Some points:
[-1.8 -0.4  0.3  1.5 -2.5  0.6  0.5 -1.4  0.8 -1.6  0.9 -1.4 -1.3  0.2
  0.3  0.5  0.2  2.1 -0.2  0.5  0.7 -1.2 -1.8  0.9]
[ 1.1  0.6 -0.3  0.2 -0.7 -0.8  1.6 -1.6  1.9  0.3  0.6 -0.3 -0.1  0.8
 -0.9 -0.1 -0.4 -0.4  1.3  0.4 -1.2  0.1 -0.3 -1.4]
[-1.6 -0.8 -0.5  0.3  1.2  0.3  1.8  0.1  1.3 -0.4 -0.2 -1.1 -0.1  1.2
  0.3 -0.9 -0.1  0.6  0.3  0.9  0.2  1.5 -0.6  0.6]
[-1.3  1.  -0.4  1.2 -0.7 -1.1 -0.4  1.3 -1.2 -0.9  0.2 -1.6 -0.4  0.6
  0.5 -1.5 -0.9  0.6 -1.4 -0.2 -2.8 -1.2  2.1 -0.6]
[-1.2 -1.6 -0.3  0.7  0.3  1.5 -1.6 -0.3 -0.3  0.2 -0.8 -0.7  0.1  1.2
  0.5  0.8  0.4 -0.3  0.9  0.5  0.1  0.6  1.  -1.4]
[ 0.7  2.1  0.6  0.8  1.  -0.1 -1.6  0.9 -1.4  1.1 -0.7 -0.2 -1.3  0.2
 -1.8  0.2  1.4  0.6  0.2  3.   0.1 -1.2 -1.1  0.8]
[ 0.1 -1.2 -1.   1.   0.7 -0.8 -2.2  0.3  0.3  0.2  0.7  0.2  1.7 -0.3
 -1.4 -1.  -1.7 -1.1 -0.1 -0.7 -0.7  1.  -0.4  0.9]
[ 0.4 -0.5  0.2  0.8 -0.1  0.4  2.2  1.3 -0.9 -1.2  0.3  0.7  1.5 -0.3
 -0.8 -1.   1.7 -0.8 -2.4  1.6  0.2 -0.6  1.  -1.6]
[ 1.5 -0.3 -0.5 -0.9  1.1  0.1  1.2  0.8 -0.2  1.6  0.6  0.  -1.   0.8
 -0.9 -1.9  0.   1.4 -0.2 -1.2 -0.2 -0.2 -0.3  0.2]
[ 1.   0.9  1.1 -0.2 -0.6  0.1 -1.9  0.4  1.2 -0.4  1.4  1.   1.4  1.
  0.7 -0.3  0.6  1.4  0.4  0.1 -2.7  1.4 -0.7 -0.9]
[-1.6  1.9  0.2 -0.2  0.3 -1.8  0.7 -0.4  0.8  1.2  0.   0.5 -0.2  1.6
  0.   0.8 -1.1 -1.5 -1.1 -0.1  0.4 -0.4  0.2  0.8]
[ 0.1 -1.9 -0.8 -0.6 -0.5 -1.1  0.5 -0.8 -0.4  0.  -0.5  0.6  1.6  0.
  1.   2.  -2.1  0.9 -2.1  0.1  0.6 -1.5 -0.7  0.4]
[ 0.9  2.   0.7  0.1  1.3 -0.9 -0.2 -1.  -1.   1.   1.1 -1.6  0.8 -0.7
 -0.1  0.   0.7  0.4  1.4  0.6  1.   0.5  1.   1.5]
[ 0.2 -0.1 -0.4 -1.6 -0.1  1.7  1.1  0.8 -0.4 -1.5 -0.5  0.4 -1.   0.5
 -2.1  0.9 -1.7  0.6  1.   0.2 -0.4  0.3  0.8  0.6]
[-1.2 -0.8 -1.2 -1.4  0.  -0.1  0.  -0.2 -0.5  1.2  0.3  0.1  0.2 -1.2
 -1.7  1.3  1.9 -0.8  0.1 -1.2 -0.9  1.3  0.2  0.2]
[ 0.3  0.2 -0.6  0.   0.3  1.1  0.  -1.8 -1.7 -0.6  1.2  0.7  0.   0.
 -0.7 -0.7  0.6  0.5 -0.5 -0.8  1.3  0.8 -0.6 -2.4]
[-0.4  0.6 -0.7  1.1 -0.6  0.9  0.2  0.3  1.5  0.4 -0.6  0.9 -1.6 -2.4
 -0.6  0.1 -0.7  0.4 -2.3 -1.3  0.3 -0.1  1.3 -0.5]
[ 2.1 -2.6  0.8  1.7  1.2  0.8 -0.5  0.   0.9  0.7  0.7 -1.1 -1.7  0.3
  0.4  1.5  1.2  0.5  0.  -0.6 -0.4 -0.5  0.2  0.8]
[ 0.4  0.3  2.  -0.5 -0.3  1.7  0.7  0.9  0.3  0.1 -0.4  0.5 -0.1 -0.3
 -0.7 -1.2 -0.3  0.6 -0.9 -1.1  1.3  1.2 -1.9  1.2]
[ 1.1  0.3 -0.9 -0.1  0.4 -0.5 -1.4 -0.8  0.1 -1.3 -1.9 -1.1 -0.8 -0.1
 -1.2 -0.5 -0.5 -0.6 -1.8 -0.6 -0.4  1.4 -1.5 -0.6]
[ 0.5  0.3 -2.8 -0.4 -1.2  1.2  0.2  1.6  0.1 -0.1  1.2  1.   0.1  0.2
  1.  -0.8  1.  -1.2  0.8  0.5 -0.3  0.5  1.2  2.4]
[-0.2 -0.6  0.4 -1.2 -2.7 -1.3 -1.3  0.3 -0.7  0.3 -0.8 -0.6 -0.1 -0.2
 -0.2 -0.6 -0.7  0.   2.   0.   0.5 -0.6 -0.5 -1.2]
[-1.4 -0.3  0.6  0.9  0.4 -0.2  0.5  1.8 -1.9  0.9 -0.7  2.6  1.6  1.6
  0.7  1.  -0.2 -0.4  0.7 -1.   0.3  0.2 -0.8 -0.7]
[-1.7 -0.3  0.  -1.9 -0.4  0.6 -0.8  1.8  2.1  0.8  0.  -0.4  1.2 -0.5
 -0.6  0.2  1.2  1.2 -1.2  1.6 -0.2  0.   0.  -0.4]
[-0.6  0.9 -1.   0.2  1.   0.   1.5 -0.8 -1.6  0.1  0.3 -1.4  2.6  0.
 -0.6  0.2  0.4  0.7  0.2  0.2 -0.7 -0.8 -0.9  0.4]
[ 1.1  0.3  1.4 -2.5 -0.5 -1.5 -0.6  0.5 -0.3 -0.3  0.6 -1.2 -1.4 -0.3
  1.4 -0.2  0.8  0.6 -0.9  0.2 -0.4  1.   1.4 -0.1]
[ 1.2 -2.4 -1.1 -0.6  0.4 -1.9  0.2  0.6 -1.1  0.4 -0.4  1.1 -1.6 -1.1
  1.5 -1.6  1.3  1.2  0.  -0.1  0.5  0.1 -1.   0.3]
[ 0.3  1.1  0.3 -1.2  0.3  1.7 -0.1 -2.3 -1.3 -0.3 -0.4  1.1  1.1 -2.4
  1.   1.2  1.1  0.4  0.9 -0.5 -2.1 -0.3 -0.1  1. ]
[-0.5  0.5  0.2  1.4  0.6 -0.9  0.  -0.2 -0.8  0.8 -0.4 -0.6 -0.7 -3.1
  0.5  0.3 -1.6  0.   1.2  2.9  0.2  0.1 -0.4 -0.2]
[ 0.3  0.3  0.7 -1.7 -0.2  1.7 -0.4 -2.1 -0.7  1.1  0.5  0.8 -0.9  2.2
  0.3  0.  -1.6 -0.1 -1.4  1.9 -0.1  0.   1.2 -0.4]
[ 1.   0.4  0.2  1.1 -2.  -0.1  0.8 -0.2  1.6  1.9 -1.7  1.5  0.9  0.1
  0.7 -0.5  0.   0.3  0.3  0.4  0.9  0.1  0.9  0.1]
[-0.1  0.7 -2.2  1.  -2.1  0.4 -1.3  0.1 -0.8  0.2  0.7 -0.2 -0.4  0.7
  0.6  0.5  0.5 -0.7 -0.9 -0.7  2.  -1.  -0.5  0.3]
[-0.4 -0.5  1.3  1.   0.5 -0.9 -0.2  0.   0.1 -0.4  1.   0.  -1.4  1.7
 -0.6  1.6  0.7 -0.8 -0.3 -1.  -0.2 -0.6 -1.3  0.7]
[ 0.4 -0.5  0.6  0.  -0.7 -0.4 -0.3  0.6  0.  -1.6  1.6 -0.6  0.3 -0.2
  1.   0.7 -1.8 -1.1 -0.8  0.8  0.7  2.6  0.3  0.8]
[-0.2 -1.1  1.8 -1.7 -0.9  0.5 -0.1  0.4  0.  -0.1  1.   1.1 -1.1 -0.7
 -0.4 -0.8  0.  -3.2  1.4 -0.5 -0.2 -1.4 -0.7  0.3]
[ 1.1 -0.9  0.1  0.1  1.  -0.2 -0.5 -0.7  1.9 -1.6 -1.2 -0.2  1.5  0.4
 -0.9 -1.2  0.  -0.4  0.1  0.6  0.6 -2.9  1.1  0.8]
[-1.3  1.1 -0.6  0.   2.2  0.   0.3  0.   1.5 -0.7 -1.9  1.1 -1.1  0.8
  1.4 -0.7  0.   0.5  0.7  0.5 -1.8  0.6 -1.4  1. ]
[ 0.9  1.5  0.5  1.2  0.6  1.9 -0.8  0.8 -0.9  0.7 -0.3 -0.6 -0.1 -1.1
  1.5 -0.7 -1.5 -0.2  1.1 -0.4  0.7 -1.6 -0.7 -0.5]
[-1.   0.5 -1.1 -1.6  0.3 -0.8 -0.4 -0.6  0.5 -1.2 -0.6  0.1  0.4  0.1
  0.7 -0.5  1.5 -1.   0.4 -0.9  1.6 -0.4 -0.6 -1.5]
[ 0.2  0.7  1.3  0.2  1.  -0.1 -0.6  0.9  0.7 -1.4  0.   1.4  0.4 -0.3
  0.   0.5  0.1  1.4  0.  -1.1  2.3 -0.1  1.5  0.8]
[-0.9 -1.3  1.2  1.4 -1.  -0.5 -0.3 -1.5 -0.5 -0.9 -2.1 -0.4  0.1  0.2
 -0.9 -1.8 -0.3  0.2  0.5 -0.8  0.7  0.5  2.2  1. ]
[-1.5 -0.8  1.1  1.2  0.9 -0.7  0.1 -1.   0.7  0.2  2.3  0.3 -0.7 -1.
  0.3 -1.   0.1 -0.2 -0.3 -0.7 -1.4 -0.1  0.5 -1.1]
[ 1.7  0.5 -0.5  0.5 -0.4 -1.2  1.4  0.8 -0.4 -1.1 -1.2  1.   0.6  0.3
 -0.2  1.6  1.  -1.3  0.6 -0.3 -0.4  1.4 -0.1 -1.3]
[ 0.   0.5 -1.  -1.1  1.2 -0.5  0.   1.   1.2 -0.6  1.2  0.  -0.9  0.1
  0.   1.1 -1.5  0.7  1.7 -0.3  0.8 -0.7  0.8 -1.7]
[-0.3 -0.7 -0.8  0.1 -0.8  0.   0.5  0.4  0.1  1.4 -0.4 -0.4  0.6  0.2
 -1.   1.5 -0.2  0.7  0.7 -0.6 -0.2  0.4  0.4 -0.6]
[ 0.6  0.4  0.8 -0.1  0.8  1.4  1.5 -0.6 -0.5  1.4 -0.9 -2.9  1.3 -0.6
  1.7  0.8  0.7 -2.4 -0.2 -0.7 -0.3 -0.1 -0.3 -0.2]
Along one direction, these points spread out more than along any other. Take the direction at right angles to it along which they spread out most. Go by this last direction. How far along it is each point below, from 0 to 99? 50 is the average, and the first point above lies past it. One standard deviation of the points above along it is 16.
[-0.9 -1.3  1.2  1.4 -1.  -0.5 -0.3 -1.5 -0.5 -0.9 -2.1 -0.4  0.1  0.2
 -0.9 -1.8 -0.3  0.2  0.5 -0.8  0.7  0.5  2.2  1. ] 66
[ 0.   0.5 -1.  -1.1  1.2 -0.5  0.   1.   1.2 -0.6  1.2  0.  -0.9  0.1
  0.   1.1 -1.5  0.7  1.7 -0.3  0.8 -0.7  0.8 -1.7] 51
[ 1.5 -0.3 -0.5 -0.9  1.1  0.1  1.2  0.8 -0.2  1.6  0.6  0.  -1.   0.8
 -0.9 -1.9  0.   1.4 -0.2 -1.2 -0.2 -0.2 -0.3  0.2] 49
[-0.4  0.6 -0.7  1.1 -0.6  0.9  0.2  0.3  1.5  0.4 -0.6  0.9 -1.6 -2.4
 -0.6  0.1 -0.7  0.4 -2.3 -1.3  0.3 -0.1  1.3 -0.5] 59
[-1.3  1.  -0.4  1.2 -0.7 -1.1 -0.4  1.3 -1.2 -0.9  0.2 -1.6 -0.4  0.6
  0.5 -1.5 -0.9  0.6 -1.4 -0.2 -2.8 -1.2  2.1 -0.6] 74
[ 1.1  0.6 -0.3  0.2 -0.7 -0.8  1.6 -1.6  1.9  0.3  0.6 -0.3 -0.1  0.8
 -0.9 -0.1 -0.4 -0.4  1.3  0.4 -1.2  0.1 -0.3 -1.4] 49
[-0.2 -0.6  0.4 -1.2 -2.7 -1.3 -1.3  0.3 -0.7  0.3 -0.8 -0.6 -0.1 -0.2
 -0.2 -0.6 -0.7  0.   2.   0.   0.5 -0.6 -0.5 -1.2] 49
[-1.2 -0.8 -1.2 -1.4  0.  -0.1  0.  -0.2 -0.5  1.2  0.3  0.1  0.2 -1.2
 -1.7  1.3  1.9 -0.8  0.1 -1.2 -0.9  1.3  0.2  0.2] 16
[-1.5 -0.8  1.1  1.2  0.9 -0.7  0.1 -1.   0.7  0.2  2.3  0.3 -0.7 -1.
  0.3 -1.   0.1 -0.2 -0.3 -0.7 -1.4 -0.1  0.5 -1.1] 62
[ 0.3  0.3  0.7 -1.7 -0.2  1.7 -0.4 -2.1 -0.7  1.1  0.5  0.8 -0.9  2.2
  0.3  0.  -1.6 -0.1 -1.4  1.9 -0.1  0.   1.2 -0.4] 60
[ 0.5  0.3 -2.8 -0.4 -1.2  1.2  0.2  1.6  0.1 -0.1  1.2  1.   0.1  0.2
  1.  -0.8  1.  -1.2  0.8  0.5 -0.3  0.5  1.2  2.4] 31
[-1.7 -0.3  0.  -1.9 -0.4  0.6 -0.8  1.8  2.1  0.8  0.  -0.4  1.2 -0.5
 -0.6  0.2  1.2  1.2 -1.2  1.6 -0.2  0.   0.  -0.4] 46
[ 0.9  2.   0.7  0.1  1.3 -0.9 -0.2 -1.  -1.   1.   1.1 -1.6  0.8 -0.7
 -0.1  0.   0.7  0.4  1.4  0.6  1.   0.5  1.   1.5] 67
[ 2.1 -2.6  0.8  1.7  1.2  0.8 -0.5  0.   0.9  0.7  0.7 -1.1 -1.7  0.3
  0.4  1.5  1.2  0.5  0.  -0.6 -0.4 -0.5  0.2  0.8] 68
